First come named moves, each a turn or a mirror, each shown by rows before and after it. For each pair of rows after them, which moves, in which order, take the first row to the second? The first pair is done for you.
H:
[ 1.20 -1.49 -0.35 -0.51 -1.16 -0.01 -1.93 -0.65  0.91  4.11  1.63  0.73
 -0.77  0.93] |-> [ 1.45 -0.96  1.19 -0.25 -0.87  0.59 -2.31 -0.38  1.60  2.77  0.09 -0.06
 -1.32 -2.63]
[ 2.14 -1.69 -2.50  1.02 -0.09  0.96  1.89 -2.00 -0.66  1.02  2.55  0.48
  1.73 -1.56] |-> [ 2.18 -1.29 -1.69  0.99 -0.03  1.12  1.52 -1.80 -0.30  0.39  1.90  0.28
  1.55 -3.49]
[ 1.75 -0.92  1.59  0.47 -1.21 -1.09 -1.16  0.33 -0.78  0.04 -0.86 -0.96
 -0.65 -2.61] |-> [ 1.26 -1.30 -0.35  0.25 -1.22 -1.51 -0.70 -0.19 -1.67  1.78  0.87 -0.16
  0.23  2.19]
[ 0.78 -0.38  0.80 -0.27 -1.09  0.11 -0.77  0.16  0.41  0.52 -0.02 -0.36
  0.03  0.01] |-> [ 0.68 -0.35  0.73 -0.25 -1.08  0.07 -0.85  0.42  0.15  0.79  0.10 -0.10
  0.40  0.52]
R:
[ 1.60 -1.76  0.89 -0.69 -2.80 -0.52  1.08 -1.62 -0.87  0.61  0.49  0.18
 -1.18 -4.90] |-> [-1.52  1.63 -0.73 -0.11 -0.15  1.72  3.30 -2.83 -0.23 -0.37  1.68  1.18
 -0.77 -3.53]
[-0.06 -1.28 -1.72 -0.41  0.37 -0.52 -0.20  1.06  0.44  4.28  1.83 -0.45
  0.59  1.78] |-> [ 0.97 -2.24 -0.89 -0.46 -0.58 -0.65 -0.77  1.04  0.75  4.34  1.38 -1.07
  0.37 -0.73]
[-4.26  2.23 -1.55  0.25  0.27  2.18  0.62  1.02 -0.18  1.03 -0.13 -1.31
  1.79  8.03] |-> [ 0.95 -3.14  1.45 -0.54 -4.15 -1.46 -2.76  3.12 -1.18  2.45 -2.28 -2.49
  0.88  5.58]
S:
[ 3.71 -4.24 -2.66  0.58 -3.12 -0.57  0.25 -2.70 -2.14  6.57  4.30  0.12
  1.74 -1.65] |-> [-2.07  3.80 -3.11  1.96  3.01  4.70  3.71 -4.03  0.59  1.29  3.54  0.52
  1.19 -5.07]
[ 3.18 -4.70 -0.09  0.29 -2.50 -1.96 -1.03  0.21 -1.04  2.42  0.80 -1.07
  0.80 -2.06] |-> [-1.67  1.72 -0.02  1.31  2.65  2.62  1.76 -0.91  1.13 -1.99  0.45 -0.55
  0.11 -4.99]
[-0.75 -0.30  0.94 -1.44 -0.24  0.39 -0.65  0.45  0.20 -0.38  0.79  0.42
 -0.83  2.41] |-> [ 0.63 -1.13  1.39 -1.19 -1.29  0.32 -0.88  0.02  0.15  0.49  1.30 -0.36
 -0.95 -0.67]
[ 1.59  0.52  0.96  0.70  0.03  0.44  0.01 -0.09  1.37 -0.35 -0.09 -0.89
 -0.49 -7.45] |-> [-3.01  4.14 -0.22 -0.05  3.05  0.48  0.56  1.64  1.42 -3.31 -1.55  0.99
 -0.44  3.07]
M:
[ 1.55  2.99 -0.47  0.02  0.18 -0.81 -0.07  3.13 -0.14  1.31  0.73 -1.84
  2.64  3.05] |-> [ 2.92  1.80 -0.54  0.28 -0.81 -1.20 -0.29  2.60 -0.70  2.49  1.55 -2.33
  2.91  1.42]
[ 0.72 -2.85  1.62 -0.35 -1.29 -1.07  0.09  0.95 -0.32  0.40 -3.75  0.27
  0.73  0.11] |-> [ 0.25 -2.15  1.81 -0.51 -0.90 -1.06  0.35  1.18 -0.07 -0.29 -4.22  0.12
  0.56  0.13]
[-1.74  2.13 -0.74  0.22  1.39  1.35  1.03 -0.41 -0.29 -1.28  0.83  0.28
  0.56  2.34] |-> [-0.44  0.41 -1.47  0.19 -0.04  0.66  0.84 -1.07 -1.05  0.96  2.55  0.35
  0.95  2.39]
[ 3.66 -2.42  1.66  0.44  0.42 -1.34 -1.56 -1.32  0.07  0.74  0.77 -1.38
 -0.69 -1.98] |-> [ 2.36 -0.27  2.60  0.60  1.96 -0.45 -1.50 -0.23  1.10 -1.95 -0.97 -1.46
 -1.46 -2.64]
Now pairs of rows:
Each pair is two moves apart.
[-1.55  0.51  0.79 -0.33 -0.02 -0.83 -1.27  1.29 -1.83 -2.90 -1.90 -0.82
  0.50  3.75] |-> [ 1.70 -2.56  0.31 -0.44 -2.56 -2.21 -1.98  0.04 -2.80  0.48 -0.10 -1.41
  0.91  1.53] | S then H
[-0.69  0.39 -2.01 -0.05 -0.34  0.25  0.61 -1.53 -0.43  1.93  1.89 -0.02
  0.79  2.62] |-> [-1.97  2.55  0.41  0.15  1.50  1.56  0.23  0.29  1.03 -1.81 -1.26 -0.53
 -0.40 -0.76] | H then M
[-0.49  2.44 -0.58 -1.45  1.66  1.96  1.35 -1.15  1.23 -1.63  0.25  1.55
 -0.39 -2.44] |-> [ 0.62  0.76  1.81 -2.02  1.05  0.46 -0.75  1.11  1.19 -2.82 -2.42  0.95
 -1.15 -1.76] | S then H
[-0.05  0.03 -0.84 -0.42  0.39  0.72  0.31 -1.32 -0.41  1.78  2.15 -0.62
  2.05  0.12] |-> [ 0.99 -1.21 -0.64 -0.58 -0.42 -0.18 -0.28 -0.78 -0.43  1.98  1.79 -0.84
  2.08 -0.24] | R then R
[ 3.08 -1.77  1.17 -0.52 -0.01 -1.04 -0.26  0.23  0.11  0.71 -0.35 -0.12
  0.00 -3.24] |-> [ 3.14 -1.74 -0.01 -0.25 -0.32 -0.82  0.31 -0.76 -0.24  1.93  1.29  0.24
  0.59 -2.63] | H then R
[-1.18 -0.21 -1.44 -0.06 -0.03  0.50  0.15 -0.53 -0.90  1.94  2.76  0.42
  0.53  3.95] |-> [-0.01  0.20  0.62  0.64  0.22  1.84  0.12 -1.06  0.57  0.56  1.72 -0.91
 -0.20 -4.62] | R then S
[ 2.02 -1.85  2.73 -0.14 -1.38 -0.01 -1.13  1.62  0.00  0.21 -0.21 -0.88
  0.12 -0.68] |-> [-0.03  0.01 -0.09  0.13 -0.21  1.35  0.79 -0.58 -0.37  1.52  2.90  0.13
  1.12  2.74] | R then H
[-0.64 -0.02 -0.12  0.34  0.65  0.22  1.54 -0.09 -1.97 -2.39  0.42  1.58
 -0.94  2.86] |-> [ 0.77 -1.49  1.12  0.15 -0.61 -0.67  0.23  1.07 -2.11 -2.34 -1.07  0.88
 -1.26  2.02] | H then S
[ 0.81 -0.44  0.13 -1.01  1.30 -1.24  0.56  3.10  0.73 -2.86 -3.47 -1.35
 -1.55  2.01] |-> [ 2.42 -2.82 -1.48 -1.27 -0.70 -2.31  0.37  2.02 -0.40  0.32 -1.33 -1.17
 -0.77  3.73] | S then H
[-1.27  1.38  0.45 -0.13  1.41  0.92  1.18  0.24  0.14 -0.67 -0.08  2.33
  0.14  0.42] |-> [-0.52  0.73  1.31  0.06  0.96  1.08  0.70  0.17  0.53 -0.60 -0.34  1.83
 -0.05 -2.17] | M then H
[ 0.88 -1.95 -0.43 -0.17 -1.35 -0.64 -0.02 -1.33 -0.57  2.03  1.23 -0.26
 -0.13 -0.75] |-> [-0.30  0.08 -0.81  0.08  0.07  0.92  0.78 -1.77  0.10  0.63  1.22 -0.33
 -0.04 -2.78] | H then R
[ 1.07 -0.87  0.49 -0.31 -1.02 -1.73 -1.61 -0.26 -0.32  0.30 -1.20 -1.88
 -0.64 -2.99] |-> [-2.27  1.69 -1.80 -0.40  1.26 -0.88  0.09 -0.51 -0.23 -0.45 -0.40 -0.48
 -0.17  2.83] | S then H
[-0.91  0.92 -0.78  0.60  0.09 -1.16  0.24  0.65  1.24 -1.31  0.18 -1.20
  0.71 -1.94] |-> [-1.16  0.80 -0.44  0.40  0.03 -1.69 -0.19  1.29  1.32 -1.58 -0.66 -1.10
  0.50  0.02] | S then H
[ 1.01 -2.92 -1.18 -1.28 -1.59 -0.86 -0.70 -2.32 -1.30  2.50  3.70 -0.20
  0.44 -1.46] |-> [-2.47  1.38 -1.98 -0.71  2.08  1.83  1.34 -2.81 -0.12  0.15  3.61  0.37
  0.43 -1.68] | S then H
